A hidden rule labels the rows of this table. It goes by one to three of the table's principal directions, not those with the most spread.
np.array([0.453, -1.323, 0.910, -1.089, 0.974, 1.527, -1.039, -0.364,
          0.329, -1.259, -0.023, -0.996, 1.243, -0.517, -0.375, 0.665,
          -1.290, -1.911, -0.281, -1.367, 0.164, -0.940, -0.505, -1.370,
          1.557, 1.519, -1.111, -1.001, -0.012, 3.242, 1.511, -0.989]) WC
np.array([-1.247, 0.089, -0.108, 0.846, 1.164, 0.112, 0.597, 0.236,
          -1.165, -0.472, -0.611, -0.865, 0.237, -1.266, -0.086, -0.323,
          -0.208, -0.737, 1.494, -0.041, 0.079, -0.209, -0.232, -0.483,
          0.628, 0.305, 0.341, 0.403, 0.195, 0.038, -0.007, 0.383]) SG
np.array([-0.189, 0.057, -0.196, -0.007, 0.512, -0.071, -1.931, 0.406,
          -1.159, 0.812, 1.458, -0.515, -0.363, 1.647, 0.889, 0.890,
          0.479, 1.105, 1.528, -0.478, 0.590, 1.059, -0.105, 0.069,
          -0.186, -1.426, 0.174, -0.686, 0.281, -0.899, -0.094, 0.080]) GO
np.array([-1.217, -0.992, -0.279, 0.648, 2.347, 1.200, 0.077, -0.822,
          -1.550, 1.335, 0.013, 0.023, -0.557, 2.027, -0.959, 0.259,
          -0.181, 0.064, -0.006, -1.457, 1.327, 0.154, -0.723, -0.379,
          0.325, -0.861, -0.994, -1.183, 1.696, -0.123, -1.372, 1.153]) SG
np.array([1.734, 0.757, -0.434, -1.206, 0.263, 0.085, -0.925, -0.093,
          1.467, 0.397, 1.515, -0.234, -0.351, 1.037, 1.304, -0.098,
          1.318, 0.678, 0.073, 0.277, -0.204, 0.958, 0.398, 0.662,
          -0.785, -1.707, 0.578, -0.328, 0.394, -0.068, -0.858, 0.460]) GO
np.array([1.537, 0.870, -2.450, 0.499, 0.033, -1.147, 1.948, 0.267,
          0.152, -0.093, -0.841, -1.786, 1.571, -0.934, 1.437, -1.543,
          3.016, 2.287, 2.268, 0.327, -0.726, 0.947, -0.243, -0.136,
          -1.220, -1.505, 2.211, 1.476, -0.356, -0.965, -1.227, 1.342]) WC
np.array([0.276, -0.857, 1.596, 0.012, 1.850, 1.659, -2.191, -1.193,
          -1.221, 0.744, 1.280, 0.142, -0.481, 1.946, -0.239, 1.105,
          -1.220, -1.022, -0.398, -1.955, 1.097, 0.102, -0.985, -0.988,
          1.700, 1.022, -2.329, -1.787, 1.488, 0.883, 0.516, -0.259]) GO
np.array([0.746, 1.437, 0.127, -0.663, -1.897, -1.725, -0.191, 0.274,
          0.889, -0.288, 0.835, -0.149, 0.749, -1.890, 1.399, -0.241,
          0.075, 1.119, -0.070, 2.601, -1.247, -0.393, 0.004, -0.189,
          1.299, -0.534, 1.431, -0.774, -1.487, -0.771, 1.163, -0.323]) Fw
np.array([0.240, 0.088, -1.126, -0.104, 2.018, 0.328, -0.938, 0.341,
          -1.409, 0.311, 1.120, -1.605, 0.381, 1.230, 1.389, 0.006,
          1.629, 0.531, 2.869, -1.189, 0.586, 1.174, 0.117, -0.806,
          -0.262, -2.356, 0.844, -0.442, 1.058, 0.005, -1.157, 1.272]) Fw
np.array([2.163, 1.469, 0.454, -0.708, -1.350, -1.480, -0.713, -0.490,
          1.721, 0.075, 2.053, 1.004, -0.780, 0.277, 1.598, -0.060,
          0.233, 0.406, -0.427, 1.247, -0.641, 0.075, 0.910, -0.197,
          0.835, -0.443, 0.778, -0.268, -0.624, -0.642, 0.467, -0.611]) SG
np.array([-2.529, -0.167, 0.031, 1.359, 0.420, 0.272, 1.258, 0.213,
          -1.996, -0.178, -1.548, -0.180, 0.313, -2.075, -1.012, -0.407,
          -1.217, -1.089, -0.191, 0.678, 0.314, -0.981, -0.278, -0.471,
          1.397, 0.953, 0.087, -0.311, -0.503, -0.208, 0.356, -0.236]) SG
np.array([-0.389, -1.022, 0.523, -0.485, 1.492, 1.241, -0.931, -0.067,
          0.375, -0.455, 0.307, -0.231, 0.093, -0.030, -0.302, 0.753,
          -1.354, -1.274, -0.097, -0.570, 0.398, -0.607, -0.238, -0.303,
          0.897, 0.394, -0.581, -0.667, 0.525, 1.727, 0.666, -0.581]) Fw
np.array([-1.380, -1.408, 1.292, 0.470, -0.806, 0.391, 0.698, 0.183,
          0.560, -1.088, -1.650, 1.361, -0.185, -1.175, -1.962, 0.619,
          -2.602, -1.915, -1.879, -0.197, 0.144, -1.635, 0.043, 0.241,
          0.402, 3.012, -1.390, 0.936, -0.577, 1.274, 1.506, -1.438]) GO
np.array([0.432, -0.353, -1.202, -0.425, -0.961, -1.011, 0.551, 0.631,
          1.479, 0.117, -0.372, 0.104, -0.245, 0.649, -0.277, 0.138,
          0.900, 1.649, -0.002, 0.393, -0.069, 0.404, 0.675, 1.471,
          -2.349, -0.712, 0.969, 1.428, -0.685, -0.438, -0.496, 0.128]) WC
np.array([0.444, 0.496, -1.817, 0.821, -0.805, -1.357, 2.914, 0.875,
          -0.226, -1.383, -0.748, 1.314, 0.865, -0.326, -0.533, -0.677,
          0.738, -0.392, 0.657, 1.160, -1.347, -0.857, 2.677, -0.846,
          -0.930, -0.462, 1.855, 1.603, -0.946, -0.135, -0.605, -0.183]) Fw
np.array([-1.564, -0.874, -0.950, 1.264, 2.203, 1.197, 0.266, -0.098,
          -2.138, 1.108, -0.887, -1.003, -0.020, 1.180, -0.665, -0.041,
          0.620, 0.782, 1.453, -1.567, 1.024, 0.786, -1.129, -0.027,
          -0.710, -0.908, -0.343, -0.020, 1.437, -0.694, -1.277, 1.055]) Fw
np.array([0.805, 0.272, -0.403, -1.326, -0.560, -0.946, -0.840, -0.284,
          -1.219, 0.159, 1.272, -0.708, 1.071, 0.197, 0.923, 0.034,
          0.481, 0.677, 0.601, 0.280, -0.178, -0.448, 0.729, -2.470,
          1.573, -1.901, 1.060, -2.583, -0.475, 0.756, 0.550, 0.386]) GO
np.array([1.036, 0.625, 1.542, -0.622, -0.979, -0.452, -0.305, -0.300,
          1.818, -1.036, 1.295, 1.979, -0.996, 0.362, -0.092, 0.446,
          -1.273, -1.872, -1.235, 0.588, -0.756, -0.791, 1.330, -0.084,
          0.706, 1.271, -0.690, 0.325, -0.253, 0.708, 0.781, -1.029]) SG
np.array([-0.053, -1.278, -0.873, -0.456, 1.543, 0.527, 0.253, -0.060,
          1.051, -0.215, 0.575, 0.192, 0.445, 1.127, -0.202, 0.653,
          -0.641, -0.330, -0.179, -0.310, 0.577, -0.752, 0.230, -0.303,
          0.720, -0.985, 0.339, -0.665, 0.286, 1.585, -0.313, -0.111]) SG
np.array([0.166, 1.157, -1.779, -0.315, -1.685, -1.790, 0.392, 1.256,
          -1.117, 0.282, -0.400, -1.263, 0.597, -0.332, 0.633, -0.676,
          2.668, 2.668, 2.037, 1.084, -0.939, 1.284, 0.986, 0.416,
          -2.656, -2.295, 2.176, 0.754, -0.970, -1.837, -0.780, 1.159]) Fw
np.array([0.378, -0.604, 0.284, -0.848, 1.648, 1.545, -1.329, -0.093,
          -0.607, -0.656, 0.193, -1.601, 0.308, -0.072, 0.157, 0.176,
          0.043, -1.530, 1.212, -1.809, 0.389, 0.253, 0.115, -1.053,
          0.077, 0.185, -0.407, -0.378, 0.700, 2.181, 0.348, -0.201]) Fw
np.array([-0.098, -0.123, -1.787, 0.055, 2.040, -0.534, -1.646, 0.379,
          -3.088, 1.389, 2.120, -0.861, -0.209, 3.568, 0.616, 0.995,
          1.693, 2.170, 3.505, -1.035, 0.707, 1.375, 1.258, -1.305,
          -1.005, -3.746, 1.219, -1.388, 1.189, -1.122, -1.301, 1.408]) GO
np.array([2.327, 1.660, -0.142, -0.324, -1.121, -1.529, -0.809, -0.736,
          1.059, 1.597, 1.610, 0.521, -1.064, 0.529, 1.748, -0.478,
          1.362, 2.430, -0.605, 1.410, -0.245, 1.070, 0.072, 0.828,
          -0.317, -1.131, 0.816, -0.343, -0.073, -2.336, -0.455, 0.453]) Fw
np.array([-0.340, -0.026, -0.166, 0.849, -0.244, 0.463, 1.162, 0.259,
          -0.066, -0.309, -1.981, -0.859, 0.699, -1.865, -0.256, -0.853,
          0.505, 0.015, -0.237, -0.059, -0.077, 0.270, -1.106, 1.043,
          -0.688, 1.564, -0.297, 1.454, -0.359, -0.331, -0.116, 0.125]) WC
np.array([0.228, 1.322, 0.703, -1.966, -1.194, -0.833, -2.313, 0.101,
          -0.617, 0.523, 1.501, -1.220, -0.463, -0.186, 0.604, 0.276,
          0.712, 1.056, 0.641, 1.121, -0.676, 0.761, 0.534, -0.238,
          -0.411, -1.590, 0.682, -1.853, -0.546, -0.351, 0.615, 0.471]) SG
np.array([1.758, 1.764, -0.260, -0.407, -0.754, -1.309, -0.288, -0.475,
          -0.102, 0.153, 2.385, -0.026, 1.438, 0.000, 2.539, -0.360,
          0.893, 0.877, 0.441, 1.648, -0.826, -0.130, -0.205, -1.857,
          3.207, -1.814, 1.196, -2.368, -0.717, -0.696, 0.241, 0.261]) WC
np.array([2.016, 1.480, -0.779, -0.029, -0.678, -0.818, 0.248, -0.683,
          0.546, 1.013, 0.155, -1.130, -0.098, -0.412, 1.499, -1.319,
          2.366, 2.018, 0.242, 0.354, -0.191, 1.410, -0.601, 0.646,
          -0.795, -0.580, 0.888, 0.504, -0.290, -1.560, -0.866, 0.769]) WC
np.array([0.574, 0.770, 1.307, 0.073, -1.493, -0.742, 0.043, -0.522,
          0.936, -0.068, 0.445, 1.502, -0.559, -0.816, 0.268, -0.101,
          -1.096, -0.555, -1.782, 1.169, -0.411, -0.700, 0.041, 0.009,
          1.394, 1.300, -0.502, -0.290, -0.556, -0.548, 0.874, -0.751]) Fw
np.array([-0.439, 0.941, -1.223, 0.781, -1.438, -1.452, 1.253, 0.844,
          -1.231, 0.488, -1.636, -0.829, 0.049, -1.626, 0.123, -1.182,
          1.863, 1.882, 0.777, 1.025, -0.243, 0.947, 0.394, 1.152,
          -2.227, -0.379, 1.365, 1.554, -0.909, -2.263, -0.816, 1.009]) Fw
np.array([0.013, 0.320, 1.216, -0.136, -0.784, 0.586, -0.097, 0.263,
          0.203, -0.909, -1.465, -0.985, 0.332, -2.566, -0.029, -0.669,
          -0.023, -1.247, -0.533, -0.156, -0.244, 0.193, -0.761, 0.872,
          -0.372, 2.386, -0.929, 1.135, -0.487, 0.500, 0.702, -0.141]) SG
np.array([-1.414, -1.011, -0.994, 0.496, 1.629, 0.452, 0.108, 0.495,
          -1.129, 0.115, -0.154, -0.507, -0.029, 1.320, -0.586, 0.521,
          0.104, 0.126, 1.653, -1.092, 0.728, 0.189, 0.189, -0.223,
          -0.687, -1.192, 0.302, 0.192, 0.700, 0.275, -0.768, 0.513]) SG
np.array([-0.363, 1.109, -0.344, -0.634, -0.933, -0.794, -0.310, -0.106,
          -1.452, 0.704, 0.180, -1.013, 0.036, -0.656, 0.226, -0.581,
          0.934, 1.091, 0.486, 0.929, -0.429, 0.346, 0.345, -0.814,
          -0.010, -1.503, 1.105, -1.425, -0.558, -0.787, -0.036, 0.553]) Fw
np.array([0.033, -0.516, -0.501, 0.373, 1.005, -0.101, -0.678, 0.210,
          -1.190, 0.472, 0.219, -0.725, -0.077, 0.761, 0.495, 0.242,
          0.594, 0.610, 1.384, -1.078, 0.968, 0.663, 0.000, -0.100,
          -0.453, -0.480, 0.075, 0.211, 0.494, -0.330, -0.430, 0.620]) GO
np.array([-1.512, 0.092, 2.104, 2.386, 2.089, 2.526, 0.350, -1.106,
          -1.876, 0.248, -2.095, -0.688, -0.547, -2.054, -1.046, -0.831,
          -1.122, -2.262, -0.614, -1.435, 0.712, 0.315, -2.680, 0.721,
          1.213, 4.110, -2.950, 0.947, 1.479, -0.522, 0.090, 0.051]) SG
np.array([-1.683, -1.487, 0.927, -0.590, 0.122, 0.676, 0.708, 0.197,
          1.782, -1.841, -0.284, 0.875, 1.457, -1.216, -1.081, 1.029,
          -3.231, -2.160, -1.197, 0.831, -0.661, -2.702, -0.731, -1.255,
          3.028, 0.910, -0.409, -1.239, -0.547, 2.874, 1.953, -1.432]) SG
np.array([0.687, 0.237, -1.035, -0.854, 0.304, 0.056, -0.618, 0.200,
          0.426, 0.341, 0.816, -1.084, 0.203, 0.525, 1.179, -0.183,
          1.295, 0.760, 0.727, -0.160, 0.318, 0.790, 0.163, 0.067,
          -0.398, -1.908, 1.068, -0.496, -0.143, 0.238, -0.678, 0.309]) SG
np.array([0.067, -0.713, -0.804, -0.271, 0.627, -0.488, 0.141, 0.019,
          -0.189, -0.012, 0.739, 0.197, 0.711, 1.211, 0.007, 0.594,
          -0.153, 0.595, 0.652, -0.059, 0.116, -0.607, 0.406, -1.131,
          0.739, -1.304, 0.576, -0.980, 0.116, 0.615, -0.043, 0.301]) WC
np.array([1.063, 1.072, 0.938, -1.067, -1.997, -1.455, -1.456, -0.119,
          1.030, 0.100, 1.962, 1.035, -0.664, 0.474, 0.755, 0.677,
          -0.498, 0.595, -0.705, 1.490, -0.750, -0.152, 0.831, -0.157,
          0.715, -0.352, 0.364, -0.990, -1.006, -0.554, 1.171, -0.894]) WC
np.array([1.730, 1.088, 1.360, -0.218, -1.232, -0.773, -1.072, -0.609,
          1.589, 0.173, 2.127, 1.852, -0.390, 0.686, 1.139, 0.628,
          -0.879, 0.252, -1.325, 1.437, -0.819, -0.280, -0.161, 0.045,
          1.790, 0.540, -0.542, -0.833, -0.279, -0.875, 1.060, -0.997]) WC
np.array([-0.759, -0.658, 0.261, 1.342, -1.589, -0.172, 1.976, 1.182,
          0.936, -1.779, -2.542, 1.302, 0.153, -2.383, -1.215, -0.239,
          -1.268, -1.764, -1.289, 0.394, -0.301, -0.981, 0.776, 1.465,
          -1.113, 3.406, -0.368, 3.299, -1.434, 0.284, 0.938, -1.612]) GO
np.array([-0.813, -0.984, 0.035, -0.134, 0.418, 0.738, 0.016, -0.185,
          -0.572, 0.017, -0.420, -0.425, 1.271, 0.088, -0.651, 0.454,
          -0.746, 0.130, -0.417, -0.230, 0.082, -0.695, -1.163, -0.797,
          1.269, 0.031, -0.568, -1.440, 0.029, 0.947, 0.535, -0.037]) GO
np.array([0.105, 0.008, 0.059, 0.147, 0.386, 0.234, -0.193, -0.287,
          -0.691, 0.125, 0.259, -0.140, 0.247, -0.279, 0.477, -0.145,
          -0.224, -0.480, -0.076, -0.215, 0.385, -0.210, -0.064, -0.873,
          1.244, -0.020, 0.009, -0.812, 0.030, 0.270, 0.192, -0.173]) Fw
np.array([-0.734, -1.631, -0.003, -0.438, 1.123, 0.702, -0.447, 0.407,
          0.501, -0.439, 0.157, 0.480, 0.093, 1.417, -0.918, 1.187,
          -1.121, -0.483, 0.267, -0.900, 0.324, -0.590, 0.138, -0.107,
          -0.343, -0.360, -0.544, -0.097, 0.780, 1.384, 0.151, -0.097]) Fw
np.array([0.978, -0.055, -1.027, 0.185, -1.604, -1.405, 1.245, 0.542,
          2.763, -0.514, -0.292, 1.263, -0.188, -0.414, 0.283, -0.033,
          -0.143, 1.077, -0.522, 1.309, -0.703, -0.481, 0.827, 1.033,
          -1.095, -0.016, 1.520, 1.992, -1.151, -0.442, 0.469, -1.262]) Fw
np.array([-0.791, -0.125, -0.336, 0.968, 0.743, -0.050, 0.537, -0.660,
          -0.843, 0.677, -0.028, 0.313, -1.006, 0.904, -0.852, 0.023,
          -0.351, -0.050, 0.037, -0.431, 0.660, -0.078, 0.325, -0.236,
          0.196, 0.206, 0.029, 0.064, 0.094, -0.445, -0.374, -0.325]) WC
np.array([0.473, 0.991, 0.599, 0.697, -1.742, -0.202, 1.991, -0.898,
          1.934, 0.106, -1.128, 1.554, -0.880, -1.255, -0.264, -1.346,
          -0.285, -0.529, -2.454, 0.815, -0.656, -0.433, -0.454, 0.727,
          0.123, 1.422, -0.298, 1.137, -0.286, -0.923, -0.187, -0.656]) Fw
np.array([-1.722, -0.361, 0.234, 0.702, 1.498, 1.749, 0.163, -0.730,
          -2.877, 0.978, -1.000, -0.919, 0.212, 0.436, -1.127, -0.424,
          0.116, -0.555, -0.036, -1.439, 0.744, 0.294, -1.257, -0.953,
          0.602, -0.085, -1.273, -1.534, 1.226, -0.039, -0.859, 0.963]) Fw
np.array([-0.917, -1.042, -1.772, 0.282, 2.703, 1.364, 0.302, 0.063,
          -1.316, 0.502, -0.054, -1.530, 0.680, 1.866, -0.060, 0.010,
          1.194, 0.347, 1.967, -1.857, 1.020, 0.682, -0.515, -0.671,
          -0.409, -2.262, 0.432, -0.562, 1.236, 0.717, -1.684, 1.133]) SG
np.array([1.030, 0.956, 0.132, 0.082, 0.056, -0.169, -1.111, -0.676,
          -1.175, 1.348, 0.882, -0.272, -0.860, 1.249, 0.564, -0.216,
          1.269, 1.356, 0.601, -0.450, 0.056, 1.312, -0.093, -0.131,
          -0.766, -0.737, -0.216, -0.485, 0.809, -1.538, -0.576, 0.664]) Fw
np.array([-0.088, 1.013, -0.190, 0.624, -1.298, -1.051, 1.559, -0.058,
          0.891, 0.156, -1.030, 0.204, 0.148, -1.228, -0.177, -0.845,
          0.563, 1.609, 0.051, 1.559, -1.385, 0.050, -0.901, 0.728,
          -0.728, 0.080, 0.635, 1.065, -0.205, -1.724, -0.067, 0.471]) Fw
np.array([-0.164, -0.107, 0.323, -2.409, -0.742, -0.644, -1.728, 0.376,
          0.908, -0.125, 2.342, 0.719, -0.098, 1.815, -0.088, 1.441,
          -0.800, 0.272, -0.249, 1.136, -0.659, -0.689, 1.287, -0.850,
          0.466, -2.608, 0.627, -2.553, -0.263, 1.134, 0.580, -0.070]) GO
np.array([-1.024, 1.086, 0.308, 1.230, 0.728, -0.036, 0.625, -0.378,
          -1.931, 0.539, -0.274, -0.341, 0.234, -1.111, 0.162, -0.692,
          0.128, 0.172, 0.675, 0.857, -0.350, 0.054, -0.974, -0.537,
          1.379, -0.002, -0.099, -0.751, 0.552, -1.522, -0.327, 0.958]) GO
np.array([-1.855, -0.652, -1.056, 0.209, 1.369, 0.104, -0.577, 0.620,
          -1.577, 0.518, 0.436, -0.847, -0.512, 1.526, -0.168, 0.566,
          0.333, 0.440, 2.183, -1.004, 0.962, 0.536, 0.414, -0.400,
          -0.695, -2.225, 0.840, -0.342, 0.551, -0.137, -0.827, 0.566]) GO
np.array([-0.488, 0.037, -1.024, 0.177, -0.075, -0.224, 0.711, 0.417,
          -1.233, 0.315, -0.907, -0.910, 1.075, -1.199, 0.235, -0.617,
          0.803, 0.922, 0.137, 0.673, 0.107, 0.038, -0.238, -0.082,
          0.019, -0.795, 0.847, -0.531, -0.468, -0.491, -0.399, 0.746]) Fw
Here are more rows. What is the label of each one?
np.array([0.254, -1.746, -1.198, -0.741, 1.377, 0.175, -0.090, 1.118,
          0.280, -1.395, 0.028, -0.622, 1.079, 1.134, -0.072, 0.860,
          0.243, -0.434, 2.248, -1.574, 0.185, -0.300, 1.139, -0.834,
          -1.214, -1.095, 0.664, 0.882, 0.495, 2.202, -0.124, 0.334]) -> Fw
np.array([-0.713, 0.288, 0.556, 1.075, 0.463, 0.886, 1.071, -0.738,
          0.365, 0.591, -0.546, 0.753, -0.483, 0.276, -0.265, -0.609,
          -0.214, -0.427, -0.984, -0.267, 0.111, 0.104, -1.554, 0.534,
          0.617, 0.435, -1.108, 0.153, 1.033, -0.924, -0.926, 0.442]) -> GO
np.array([-0.512, -0.830, 0.367, -0.458, -0.411, 0.127, 0.358, 0.203,
          0.496, -1.216, 1.032, 1.894, 1.146, 0.856, -0.238, 0.964,
          -2.051, -1.797, -0.962, 0.374, -0.494, -2.019, 0.723, -2.132,
          2.726, -0.564, -0.115, -1.801, -0.326, 1.862, 1.015, -1.189]) -> Fw
np.array([-1.038, -0.713, -0.805, 0.634, 0.817, 0.054, 0.908, -0.162,
          -1.753, 1.082, -0.611, 0.809, -0.407, 1.799, -1.356, 0.023,
          0.299, 0.839, 0.106, -0.667, 0.422, -0.020, 0.466, -0.481,
          -1.129, -1.326, -0.204, -0.440, 1.283, -0.876, -1.378, 1.298]) -> Fw
np.array([0.527, 0.781, 0.615, -0.713, -0.710, 0.050, -0.174, -0.249,
          1.163, -0.556, 0.577, 0.353, -0.475, -0.455, 0.155, -0.201,
          -0.308, -1.042, -0.587, 0.530, -0.697, -0.244, 0.611, -0.208,
          0.335, 0.182, 0.195, -0.099, -0.382, 0.619, 0.459, -0.791]) -> GO
np.array([-0.227, -0.921, -0.879, 0.431, 0.559, 0.527, 1.015, 0.928,
          0.731, -1.344, -1.028, -0.527, 1.137, -0.484, -0.038, 0.028,
          0.132, -0.706, 0.994, -0.702, -0.050, -0.187, -0.083, 0.316,
          -0.586, 0.489, 0.334, 1.697, -0.304, 1.162, -0.029, -0.387]) -> WC
np.array([1.149, 1.322, -0.492, -0.117, -0.904, -0.577, 0.085, -0.088,
          -1.698, 0.164, -0.139, -1.627, 1.082, -0.991, 1.494, -1.303,
          2.213, 0.685, 1.165, -0.321, -0.258, 0.975, -0.144, -1.218,
          0.174, -0.676, 0.713, -0.466, -0.414, -0.682, -0.410, 0.967]) -> GO
np.array([-0.313, -0.593, -0.675, -0.601, 0.750, 0.820, -0.537, -0.081,
          0.427, 0.400, -0.477, -1.457, -0.657, 0.401, -0.384, -0.081,
          0.644, 0.371, 0.676, -1.231, 0.624, 0.773, -0.191, 0.548,
          -1.679, -0.678, 0.400, 0.501, 0.273, 0.771, -0.396, -0.091]) -> SG
np.array([-2.424, -1.522, 0.252, 0.654, 1.963, 2.045, 0.013, 0.163,
          -2.589, -0.163, -1.932, -1.449, 0.427, -0.411, -1.912, 0.193,
          -0.664, -1.475, 0.432, -1.902, 1.106, -0.073, -0.819, -0.147,
          -0.297, 1.364, -1.468, -0.132, 0.690, 1.277, -0.170, 0.400]) -> WC
np.array([-0.672, -0.449, 0.621, -0.610, -0.035, -0.244, -1.348, 0.537,
          1.374, -0.213, 0.572, 0.022, -1.130, -0.539, 0.305, 0.794,
          -1.229, -0.508, -0.099, 0.334, 0.681, -0.161, 0.251, 1.151,
          -0.094, 0.231, 0.200, 0.429, -0.459, 0.472, 0.793, -0.805]) -> GO
np.array([0.850, -0.738, 0.499, 0.354, 0.967, 0.246, -0.340, -0.223,
          0.389, -0.170, 0.436, 1.091, -0.561, 1.320, -0.312, 0.688,
          -0.608, -0.560, -0.021, -0.991, 0.349, -0.109, 0.412, 0.165,
          -0.338, 1.057, -1.061, 0.838, 0.949, 0.299, -0.020, -0.047]) -> GO
np.array([1.074, 0.561, 0.375, -0.550, 0.138, -0.188, -0.130, -0.875,
          1.316, -0.107, 1.815, 0.714, 0.275, 0.959, 0.965, 0.146,
          -0.389, -0.278, -0.268, 0.425, -0.544, -0.589, -0.305, -1.304,
          2.253, -0.933, 0.116, -1.501, 0.273, 0.539, 0.209, -0.217]) -> SG
np.array([0.738, 0.381, 1.697, 0.901, 1.673, 1.978, -0.213, -2.435,
          -1.470, 1.099, -0.380, -0.164, -1.400, 0.809, -0.873, -0.906,
          0.027, -1.623, -1.023, -2.560, 0.813, 0.641, -1.214, -0.876,
          0.744, 2.348, -2.669, -0.423, 1.986, 0.097, -0.654, 0.367]) -> WC
np.array([0.460, 1.226, 0.320, -0.646, -1.419, -1.110, 0.182, -0.517,
          1.026, 0.616, 0.915, 0.930, -0.616, 0.172, 0.347, -0.327,
          0.165, 0.886, -1.011, 1.563, -0.801, -0.142, 0.174, -0.041,
          0.393, -1.122, 0.545, -0.953, -0.225, -1.047, -0.142, 0.268]) -> GO
np.array([0.455, -0.481, -0.888, -0.177, -0.069, -0.232, 0.837, 0.682,
          0.849, -0.677, -0.185, 0.817, 0.509, 0.542, -0.093, 0.121,
          0.192, 0.194, 0.510, 0.095, -0.715, -0.376, 0.915, -0.255,
          -1.063, -1.022, 0.755, 0.807, 0.339, 0.388, -0.264, 0.046]) -> Fw
np.array([0.022, -0.782, 0.805, 0.433, -0.061, 0.391, 0.668, -0.412,
          0.328, -0.049, -1.894, -0.360, 0.871, -2.225, -0.493, -0.417,
          -0.799, 0.064, -1.476, 0.081, 0.215, -0.664, -1.805, 0.587,
          0.672, 2.436, -1.195, 0.326, 0.020, 0.259, 0.748, 0.269]) -> GO
np.array([-0.145, 0.436, 0.867, -1.363, -0.185, 0.199, -2.456, -0.346,
          -1.056, 1.311, 0.657, -1.616, -0.805, 0.009, 0.350, 0.161,
          0.601, 0.974, -0.074, -0.246, 0.691, 1.135, -0.642, 0.446,
          -0.486, -0.670, -0.466, -1.674, 0.155, -0.387, 0.075, 0.804]) -> SG
np.array([-0.839, -1.488, -0.326, -0.395, 1.070, 0.867, -0.968, 0.203,
          -0.701, 0.635, -0.108, -0.329, -0.258, 2.207, -1.157, 1.019,
          0.000, 0.818, 0.614, -1.516, 0.681, 0.475, -0.242, 0.271,
          -1.644, -0.914, -0.721, -0.285, 1.069, 0.444, -0.458, 0.517]) -> GO
np.array([1.199, 1.518, 0.323, 0.018, -1.966, -0.894, 0.579, -0.609,
          0.840, 0.193, -0.247, -0.336, 0.172, -1.861, 0.868, -1.128,
          0.729, 0.513, -1.557, 1.357, -0.394, 0.236, -0.542, 0.671,
          0.799, 1.292, 0.265, 0.106, -1.606, -0.932, 0.382, -0.444]) -> WC
np.array([-0.752, -0.500, 0.286, 1.461, -0.235, 0.307, 1.593, 0.235,
          0.824, -0.791, -2.500, 0.291, -0.534, -2.315, -1.303, -0.518,
          -0.999, -1.001, -0.803, 0.043, 0.008, -0.472, -0.227, 1.590,
          -1.120, 3.217, -0.448, 2.965, -0.569, -0.044, 0.626, -1.128]) -> Fw
np.array([-0.086, 0.279, -1.114, 0.976, 0.576, 0.018, 1.173, 0.138,
          -1.855, 0.258, -1.161, -0.814, 0.233, -0.521, -0.035, -1.039,
          1.489, 0.087, 0.709, -0.608, 0.507, 0.657, 0.494, 0.009,
          -0.956, 0.054, 0.418, 0.845, 0.015, -0.711, -1.220, 0.906]) -> WC
np.array([-0.120, 0.025, -1.073, 0.913, -0.149, -0.653, 0.701, 0.589,
          -0.213, 0.062, 0.205, 0.305, 0.507, 0.769, 0.633, 0.092,
          0.655, 0.906, 0.823, 0.207, 0.149, 0.293, 0.008, 0.267,
          -0.041, -0.790, 0.687, 0.614, -0.382, -1.015, -0.568, 0.082]) -> WC
np.array([-0.237, -0.363, -1.091, 0.087, 0.092, -0.968, 0.456, 0.612,
          -0.585, -0.325, 0.438, 0.277, 0.533, 1.161, -0.464, 0.662,
          0.223, 0.810, 1.206, 0.371, -0.327, -0.279, 1.163, -0.488,
          -0.486, -1.013, 0.910, 0.085, -0.411, -0.022, -0.105, 0.165]) -> WC
np.array([-0.157, -0.815, 0.994, -0.565, -1.366, 0.068, 0.073, 0.594,
          1.372, -0.682, -0.614, 1.269, 0.751, 0.076, -1.000, 0.817,
          -1.058, 0.081, -1.583, 0.635, -0.840, -0.702, -0.593, 0.974,
          -0.531, 1.101, -1.280, 0.250, -0.124, 0.361, 0.751, -0.105]) -> GO
np.array([0.816, 0.336, -1.254, -0.773, -0.397, -0.502, -0.030, 0.470,
          -0.207, 0.047, 0.001, -0.981, -0.290, -0.146, 0.735, -0.693,
          1.714, 0.161, 0.458, -0.390, 0.617, 0.835, 1.585, 0.253,
          -1.568, -1.179, 1.335, 0.522, -0.726, 0.216, -0.940, 0.370]) -> SG
np.array([2.234, 1.249, 0.781, -0.286, -2.082, -0.571, -0.240, 0.446,
          2.162, -1.165, 0.759, 1.249, 0.363, -1.499, 1.584, -0.209,
          -0.182, -0.881, -1.477, 1.571, -1.100, -0.171, 0.658, 0.782,
          0.700, 1.506, 0.141, 0.967, -1.407, -0.112, 1.129, -1.602]) -> Fw
np.array([-1.475, -0.066, 1.406, 0.044, -1.117, 0.104, 0.417, 0.001,
          0.488, -0.611, -0.096, 1.731, 0.247, -1.137, -0.800, 0.444,
          -2.458, -1.488, -2.116, 1.567, -0.634, -1.763, -0.301, -0.456,
          2.331, 0.956, -0.696, -1.298, -0.574, 0.419, 1.294, -1.080]) -> Fw
